In the rows, zero is written as 128.
A single turn carries every row of the set below to another of its rows. Some are shown first; where does it send the rows asked next?
sosol: [146 138 130 115 121 115 104 102 158 134 137 125  94 108 115 119 107 102
 132 136 120 112 123 113 125 132 162 111 123 118 124 155 122 132 152 121
 131 115 143 137 161  95 158 156 129 144 146 138  95 113 110 103 142 145
 117 156 142 153 128 116 128]
dus: [144 138 130 119 126 134 106 104 176 134 140 125  84 111 119 114 106 110
 125 133 117 106 132 107 133 125 159 110 127 126 119 143 126 129 149 121
 137 127 143 136 166  99 156 150 131 152 149 140 102 111 110  99 137 147
 124 157 133 149 135 118 122]
virug: [128 157 126 118 109 119 147 125 110 125 132 121 161 105 132 100 117 104
 119  94 110 122 126 120 149 117 112 128 154 131 129 146 134 110 137 104
 129 119 154 112 119 105 138  91 135 134 119 155 156 119 139 132 102 127
 143 134 132 125 133 145 140]
tadet: [126 139 136 130 120  98 111 129 125 102 132 137 129  97 127 122 140  90
 129 130 108 119 120 128 125  89 135 166 149 145 113 119 151 139 127  92
 131  95 123 122 122 140 110  95 135 127 147 162 125  94 134 123 115 114
 126 159 153 136 140 126 117]
fab: [131 154 162 120 120  83 123 155 111  82 135 112 130  86 124 137 135 109
 109 128 140 121 142 128 139 108 129 144 146 121 122 116 160 119 128 112
 130 116 136 105 112 121 112 120 130 152 142 174 116 106 119 128 123 101
 113 144 141 139 133 117 140]
Lusu: [138 137 134 118 124 132 113 103 165 136 143 117  92 118 118 116 103 114
 122 123 109 106 126 113 137 134 159 110 130 116 121 154 122 119 141 123
 129 115 153 128 157  90 162 152 128 144 150 145 100 109 106 105 135 150
 121 152 142 150 126 115 123]
sarom: [112 138 128 150 116 123 141 132 125 121 110 131 158 114 137 100  88 116
 108  88 147 122 109  85 130 108 152 145 142 134 124 126 139 137 131 134
 134 116  85 121 148  84 136 122 129 138 117 142 145 124 133 113 112 102
 119 124 131 127 149 143 136]
tuv: [111 142 149 119 119 129 129 111 143 104 136 124 143 118 151 108  96 138
 101 110 150 110 134  87 126 113 121 143 142 125 129  95 153 119 111 118
 134 138 112 105 147 105 114 116 133 157 112 152 132  90 137  93 117  99
 105 149 132 121 148 151 119]
sazol: [140 138 133 127 128 122 111 108 168 131 139 122  92 116 112 119 109 106
 134 141 117 112 128 122 127 122 167 108 125 122 120 156 124 134 145 120
 135 112 138 131 158  97 159 144 128 138 144 139  96 120 106 109 139 145
 124 148 136 155 132 112 123]
dos: [123 144 142 120 107 106 121 122 122  98 130 131 158 110 131 104 113  97
 117 140 139 131 143 112 129  96 115 152 148 119 108 131 154 132 130 102
 126 100  95 100 142  98 117 114 123 135 137 144 129 126 119 125  97  95
  97 148 139 140 132 131 120]
kero: [140 140 135 121 121 122 114 106 165 136 137 122  91 117 117 117 104 104
 123 131 116 110 124 116 132 131 160 114 124 115 117 151 129 129 143 125
 126 112 151 135 159  90 157 151 133 145 155 140  94 119 105 104 131 145
 115 154 141 149 132 110 120]
Rozes: [113 157 149 156 140  99 145 131 126 110 112 146 162 108 140 114 118  96
 117 101 136 124 105  99 120 102 157 138 142 126 142 127 135 138 124 147
 158 125 114 132 132 121 138 110 118 128 138 152 120 110 137 121 100  92
 142 122 118 117 150 139 127]
fuf: [133 136 149 102 116 109 137 121 104 107 134 124 150 106 126 103 127 103
 114 134 132 123 159 134 139 103 106 142 147 120 121 140 147 120 148  99
 151 101 133 115 127 117 114  94 138 141 128 151 131 116 136 123  94 111
 114 151 135 117 150 132 130]
seku: [120 140 147 106 124 130 145 115 119 114 133 117 136 106 142 107 109 132
 100  95 137 111 143 107 139 124 112 135 145 126 141 114 140 105 131 120
 146 140 146 123 131 120 118  97 148 156 111 154 139  93 146 100 114 115
 130 139 120 103 160 148 133]
zite: [139 140 126 132 132 127 115 106 166 135 136 120  89 118 116 119  98 112
 129 124 115 106 114 112 131 127 166 105 123 128 125 154 121 130 140 130
 133 124 144 136 157  91 165 146 130 143 137 142 100 119 107 108 144 149
 131 144 132 152 134 118 125]
Mos: [142 137 126 127 123 131 106 111 174 139 137 123  88 110 117 114 102 108
 130 127 117 110 125 105 130 127 166 111 127 127 119 149 123 128 152 123
 138 122 140 135 164  94 161 152 130 147 149 143 104 116 111 101 140 147
 127 152 138 151 133 117 125]
naku: [118 132 143 137 125 111 143 140 126 105 123 120 136 111 142  98  94 102
 115  78 136 124  91  87 132 116 136 177 134 117 142 102 122 138 143 131
 130 116  97 140 147 119 123 125 132 121 125 161 132 121 135 108 113 111
 115 118 137 122 148 140 120]
dipa: [128 143 149 112 115  98 124 137 133  91 140 120 146 112 133 100 116  86
 126 116 126 123 118 106 128 109 105 176 147 115 129 121 143 138 137  97
 119 105 118 113 132 130 108 115 127 110 142 172 122 121 124 124 102 111
 102 146 151 141 124 130 116]
luz: [114 158 122 121 103 126 127 118 132 115 139 121 171 114 144  98 103 118
 118 101 113 121 122  99 147 109 113 135 158 135 116 130 134 113 113 102
 113 126 128  88 131  93 141 113 114 131 124 155 155 115 121 133 109 110
 123 140 144 147 110 147 130]
vizon: [123 156 163 110 107  90 132 116 122  99 149 119 141  94 121 121 125 110
 137 120 123 122 145 133 134  92 121 150 138 116 125 119 154 125 121  87
 142 112 130 112 129 136 126 108 130 131 145 164 117 119 104 146  94 105
 111 154 138 138 137 116 108]
Befe: [127 127 158 113 122 128 134 130 144 103 143 116 137 128 147 104  91 132
 108  82 141 107 114  87 128 118 128 165 142 121 150  95 132 126 131 119
 140 128 121 112 143 131 113 121 128 118 122 179 127  89 142 101 121 111
 111 136 142 120 143 145 117]
Mis: [146 138 129 119 123 129 109 108 172 133 141 125  89 114 116 113 107 102
 130 134 116 111 133 108 134 122 161 113 129 122 115 150 124 129 153 120
 134 118 142 134 165  95 157 151 129 146 151 138 104 116 110 105 137 145
 122 153 138 152 132 112 125]
Beza: [121 139 141 113 114 117 131 132 125 104 150 112 154 114 142  98 109 106
 123  85 108 126 107 101 148 111 110 163 153 123 132 125 107 116 140 102
 126 112 125 106 133 121 136 121 110 103 135 172 146 113 119 135 108 110
 123 131 161 142 110 140 126]
Domu: [126 149 146 109 112  86 121 130 110 103 129 131 147  95 128 108 109  95
 150 147 128 132 141 122 114  98 120 155 159 112 122 131 160 137 135 112
 134 114 109 116 127 119 130 110 108 138 141 147 123 114 132 116 101  88
 109 141 158 141 144 151 133]
nuga: [127 153 160 122 122 109 133 152 124 100 135 109 134  98 138 138 115 143
 104  85 144 107 125 110 137 123 151 134 148 128 141  94 150 115 116 126
 138 140 144  98 117 117 119 123 129 157 127 177 125  86 138 114 141 111
 128 128 136 125 139 136 147]
Lede: [141 137 140 119 124 132 114 105 168 132 137 121  89 121 118 119  99 114
 121 128 115 106 126 110 131 138 161 113 126 117 122 147 130 123 141 129
 131 115 152 130 162  94 155 151 131 144 149 141  92 107 105  96 134 149
 115 156 140 146 136 117 118]
pelo: [114 141 133 142 126 107 134 143 111 118 104 130 148  95 137 103  81 111
 137 102 133 122 106  98 117 111 148 151 149 130 135 128 140 137 134 140
 144 129  95 137 131 102 150 118 122 143 122 147 137 113 143 103 110  93
 131 123 151 124 158 157 153]
buz: [148 140 129 119 123 119 108 104 161 138 137 126  93 111 118 116 103 109
 129 123 117 109 117 105 126 134 166 107 125 121 124 153 118 133 148 126
 129 117 143 138 165  88 160 156 127 144 140 135  99 113 114 105 141 148
 127 152 138 149 130 124 130]
miki: [141 133 137 123 135 124 109 101 169 127 140 120  80 116 118 121 104 118
 126 137 120 108 129 115 125 126 160 108 121 125 124 147 123 129 140 127
 136 126 144 135 163 102 159 144 130 147 140 141  95 109 106 101 141 142
 121 153 134 147 142 114 119]
dutun: [122 126 148 129 130 126 121 121 135 112 137 132 125 112 141 129 121 136
 113  92 122 109 124 108 121 103 155 154 150 147 137  88 134 123 120 110
 153 118 124 118 134 145 108 103 132 137 132 164 128  66 149 102 134 115
 137 144 146 120 154 143 117]
Vomub: [112 137 128 125 123 118 114 122 116 113 141 123 138  94 137 122 133 111
 121  92  89 123 115 121 145  93 136 157 162 151 121 120 110 110 130  99
 139 108 128 115 123 130 134 105 118 124 140 159 156  91 124 137 121 117
 152 141 160 135 125 139 130]
bidu: [134 133 137 137 118 115 158 137 108 126 109 128 150 109 126 102 102 108
 109  95 146 118 126 112 132 113 141 135 142 128 137 140 141 135 145 126
 150 108 118 136 133 104 122 100 148 139 117 144 138 122 154 113 102 120
 133 129 122 108 170 141 141]
dolu: [122 159 143 125  98 105 140 127 118 120 141 116 161 100 123 115 110 120
 141  82 105 125 120 124 142  94 139 133 147 133 128 137 128 118 117  90
 142 112 139 109 123 119 151 112 122 117 136 163 144 126 108 160 101 116
 139 133 144 144 125 127 127]
Tul: [138 139 133 125 124 126 118 107 164 140 135 118  91 118 116 116  99 109
 122 122 112 110 120 109 135 133 165 114 124 118 123 152 119 125 145 133
 129 115 147 138 161  89 163 154 132 146 149 139  97 115 106 102 136 148
 121 146 140 149 133 112 123]
Vig: [143 144 131 113 120 121 103 103 162 136 144 121  93 110 119 119 106 109
 128 127 112 103 118 110 131 134 159 106 127 121 125 152 121 124 143 121
 127 122 151 131 163  95 158 153 127 144 141 141  98 111 111 105 141 153
 124 156 141 150 126 124 131]
seta: [144 144 125 120 122 133 105 105 174 136 144 125  90 113 121 112 108 106
 129 127 112 110 129 106 135 128 159 110 128 124 115 147 124 125 149 118
 134 125 147 131 164  97 161 149 128 152 150 142 105 116 109 102 142 149
 126 153 135 152 127 116 122]
Zotam: [114 135 159 146 123 100 151 132 118 117 113 122 136  96 126 116  93 126
 119  79 145 116 114 105 126  98 160 150 122 133 140 114 139 140 129 127
 164 117  99 148 142 118 139 122 149 133 127 155 122 121 120 124 103 102
 126 134 129 116 169 122 127]
ruvot: [120 158 130 111 108 113 121 128 115 117 138 124 162 100 141 107 100 118
 152 109 107 126 125 110 132 110 119 137 170 125 129 133 134 109 123 109
 128 136 139 101 117 112 155 112  97 133 131 156 151 104 132 125 113 101
 136 131 161 146 123 165 145]
lutup: [122 156 161 131 135  92 129 125 127  92 128 145 161 110 138 114 138  89
 119 138 130 120 134 117 120  90 127 138 153 125 130 133 145 134 122 118
 154 113 129 110 120 135 127 103 113 125 155 161 111 104 124 129  90  91
 129 150 127 128 134 131 117]
Zefo: [111 153 164 130 144 115 131 115 140 101 134 135 152 117 152 119 122 126
 107 108 133 111 132  99 122 107 137 131 150 128 149 104 138 120 113 132
 165 144 136 110 126 133 132 105 116 138 136 166 118  78 135 109 108  93
 141 134 122 114 143 147 115]
gukiz: [146 140 136 110 127 121 104  98 165 135 143 122  86 115 121 120 106 109
 126 132 120 104 125 107 126 133 161 108 124 121 128 145 124 126 147 124
 131 124 146 135 168  95 154 159 129 150 141 141  95 109 112  98 143 146
 119 155 137 148 133 121 124]
Nur: [114 140 153 109 127 113 119 126 127 107 128 124 139 105 143 109  86 137
 127 115 141 106 131  98 113 117 124 147 153 128 143 104 156 121 118 125
 142 152 119 119 127 123 136 114 123 153 120 164 127  78 145  88 117  90
 120 146 148 119 154 166 140]
fabi: [137 143 129 120 125 127 110 100 173 134 147 120  86 116 119 115 110 114
 131 131 108 107 125 118 130 126 157 103 124 120 124 149 120 120 141 119
 130 129 152 129 157  99 165 144 126 144 139 143 103 112 101 107 143 149
 128 150 133 157 130 118 121]
dadi: [108 171 143 139 135 107 132 119 127 105 134 137 173 107 149 114 127 102
 119 102 109 121 114 107 138 103 127 130 160 132 135 134 121 116 117 125
 147 133 143 111 118 124 155 107 106 123 144 161 136 103 121 138 102  98
 156 132 131 129 117 145 128]
zete: [109 135 129 155 130 109 130 134 116 118 119 134 122  94 135 122 122 105
 119  85 114 125  97 112 127  99 166 167 141 141 128 101 130 134 134 125
 141 107 104 145 135 128 119 107 138 139 136 145 137 102 141 112 128 109
 143 127 140 120 160 139 120]
kevus: [127 143 155 145 126  91 147 162 105 100 116 116 132  88 126 132 114 112
 105  95 147 126 119 115 139 111 165 142 135 122 132 112 143 132 136 139
 147 112 106 126 127 105 123 128 129 151 135 160 119 116 130 124 129  97
 124 114 134 127 154 123 150]
Dozus: [111 146 160 127 119 121 141 119 137 115 134 115 135 104 139 119  91 153
 116  71 139  98 118 100 130 109 144 141 130 137 148  94 148 116 102 114
 152 148 136 127 134 129 133 116 146 140 117 172 127  90 128 116 113 114
 130 149 127 117 153 133 119]
riliz: [128 155 141 133 114 103 134 158 106 102 131 108 152  94 127 133 120 119
 115  89 121 121 117 120 152 113 147 132 156 136 125 133 128 113 129 117
 133 117 136  96 110 105 139 126 114 134 137 172 140 111 123 148 128 115
 140 122 148 143 115 127 158]

Domu goes to pelo
fabi goes to miki
bidu goes to virug
Where do these go?
Beza goes to Befe
Tul goes to Lusu
Vig goes to gukiz
Vomub goes to dutun
sarom goes to luz
lutup goes to Rozes
dolu goes to Dozus
nuga goes to fab

A single turn carries every row of the set below to another of its rows. Some are shown first; where does it send the rows asked next?
zenu: [134 135 119 127 135 114 142 151 131 117 151 115 117 120 116 122 157 106
 119 109 113 117 142]
guv: [123 117 123 119 142 160 136 136 144 136 118 130  88 137 117 128 124 134
 144 131 132 137 144]
rinom: [119 141 130 141 129 165 131 106 130 104 110 119 125 122 142 121 123 120
 146 120 133 119 101]
pazuz: [138 135 131 123 149 116 138 148 123 115 155 107 124 132 120 121 150 105
 107 106 114 115 131]
rutaf: [127 130 115 131 112 151 127 147 130 115 119 121 149 134 109 135 116 122
 122 140 111 168 148]
dat: [136 100 139 114 133 153 122 138 114 131 134 162 136 132 113 116 104 121
 131 136 125 143 127]
zaki: [125 130 137 128 142 141 107 110 154 129 107 112 127 140 120 154 142 145
  98 143 118 124 154]
bami: [118 133 157 128 130 104 126 147 128 133 137 137 141 108 130 143 118 123
 118 131  98 102 125]
Dipu: [132 116 131 130 146 103 112 129 127 129 150 128 122 148 146 114 148 137
  94 128 124 131 117]
tupa: [141 122 132 117 137 134 107 111 117 112 140 152 138 131 148  90 121 137
 116 132 132 132 108]
zas: [108 114 155 154 118 128 120 115 152 126 138 122 142 131 153 131 127 114
 120 133 107 128 104]
kofeg: [120 140 134 161 134 169 136 125 124 107 121 131 119 134 135 123 116 121
 136 119 147 128 101]
kiv: [129 113 121 137 111 160 123 140 134 122 123 125 155 136 111 143 118 127
 114 138 121 166 143]
felen: [116 132 153 123 135 108 132 153 135 141 123 147 136 123 122 136 121 122
 144 133 115  96 124]
tidov: [122 129 128 143 147 164 133 142 136 125 128 135  86 135 100 140 138 128
 133 137 129 132 140]
Kigi: [129 154 104 135 115 156 134 138 130 106 144 102 152 114 115 130 138 118
 121 115 126 135 140]
Litu: [121 124 141 124 150 151 136 136 124 124 114 126  86 130 107 143 121 127
 141 128 127 114 141]
tok: [142 137 113 110 140 155 115 112 154 128 100 120 128 133 119 144 140 143
 105 131 113 135 153]
vifak: [130 120 121 121 135 140 110 106 123 131 148 161 138 136 139  95 124 135
 116 135 136 133 107]
Nimig: [116 125 129 145 133 160 133 115 140 112 136 125 116 138 148 114 115 120
 153 118 141 127 107]
Lirik: [147 163 120 117 151 112 111 117 133 109 124 126 154 115 115 127 122 142
 131 127 122  98 130]
beb: [108 118 150 148 113 132 120 123 156 135 104 123 138 136 144 135 139 128
 122 146 104 134 104]
dobi: [121 117 161 159 118 134 128 119 145 131 109 124 151 136 139 119 127 117
 109 134 114 136  96]
lak: [130 110 117 123 128 150 129 133 116 129 127 165 143 138 111 116 104 118
 138 134 122 151 130]
lem: [131 158 118 129 121 151 134 138 129 102 142  93 146 118 111 122 138 111
 112 119 111 138 139]
Guk: [146 162 121 111 141 129 117 123 125 114 116 130 154 107 126 142 119 135
 113 115 111 101 137]
nedu: [131 165 129 122 142 138 115 106 138 113 122 129 160 121 131 134 126 134
 126 122 133  87 133]
pupe: [140 137 112 132 150 143 107 106 160 115 116 120 126 140 106 146 151 137
 111 143 113 127 150]
fupop: [138 115 130 128 137 100 116 125 137 119 139 123 122 138 146 108 155 131
  97 130 113 135 125]
zogu: [126 130 161 124 134 100 127 144 133 145 120 135 144 113 113 119 118 128
 126 138 107 110 120]

kiv goes to dat
kofeg goes to dobi
Where do these go?
rinom goes to beb
zas goes to bami
lak goes to vifak

A single turn carries every row of the set below to another of its rows. Some are shown first; where does it send the rows asked next?
N: [131 111 130 114 140 152 133  99 113 119 122  91 133 136 139 120 129 137
 138]
J: [126 108 106 108 142 153 130 115 129  94 144 133 106 106 133 172 146 146
  89]
K: [149 123 125  93 133 158 131  98 145 104 146 116 141 144 118 169 130 145
 123]
C: [130 110 104 127 145 120 123 141 139  89 130 130 126 109 109 166 146 151
  96]
L: [131 129 134  95 120 151 123  95 124 100 156 120 129 132 113 171 120 131
 129]
D: [107 117 114 150 126 140 112 150 108 116 118 108 130 103 116 146 133 149
 116]
G: [114 137 143 111 117 154 117 110 160 106 123 130 135 117 122 123 134 123
 145]
M: [137 150 125  97 133 158 133  97 131 112 149 131 125 149 122 161 117 128
 121]
E: [117 114 101 136 148 137 115 158 121 112 110 114 133 116 111 152 148 158
 111]
Q: [119 124 128 128 149 142 130 157 118 122 110  95 119 133 118 136 129 162
 111]
P: [116 143 103 118 132 134 106 157 117  95 133 139 131  94 145 146 130 138
 111]
X: [139 118 118 106 152 141 121 105 127 112 133  97 135 162 123 125 138 128
 137]
T: [130 113 132 104 155 130 123 110 115 102 129  96 126 139 124 120 130 131
 148]
Z: [114 129 101 133 115 152 107 152 118 108 116 137 131  97 141 149 140 140
 113]
B: [117 153 138  95 131 159 127 113 154 115 126 129 140 125 145 126 133 126
 131]
U: [118 130 129 122 129 167 116 101 156 126 127 127 126 131 137 126 134 121
 144]
H: [122 128 102 115 144 126 127 145 118  97 124 138 119 109 132 174 141 146
  91]
V: [113 139  99 113 111 158  92 142 138  99 121 129 147 114 146 132 138 151
 114]

C goes to P
L goes to G
Where do these go?
H goes to Z
B goes to N
U goes to X
J goes to V

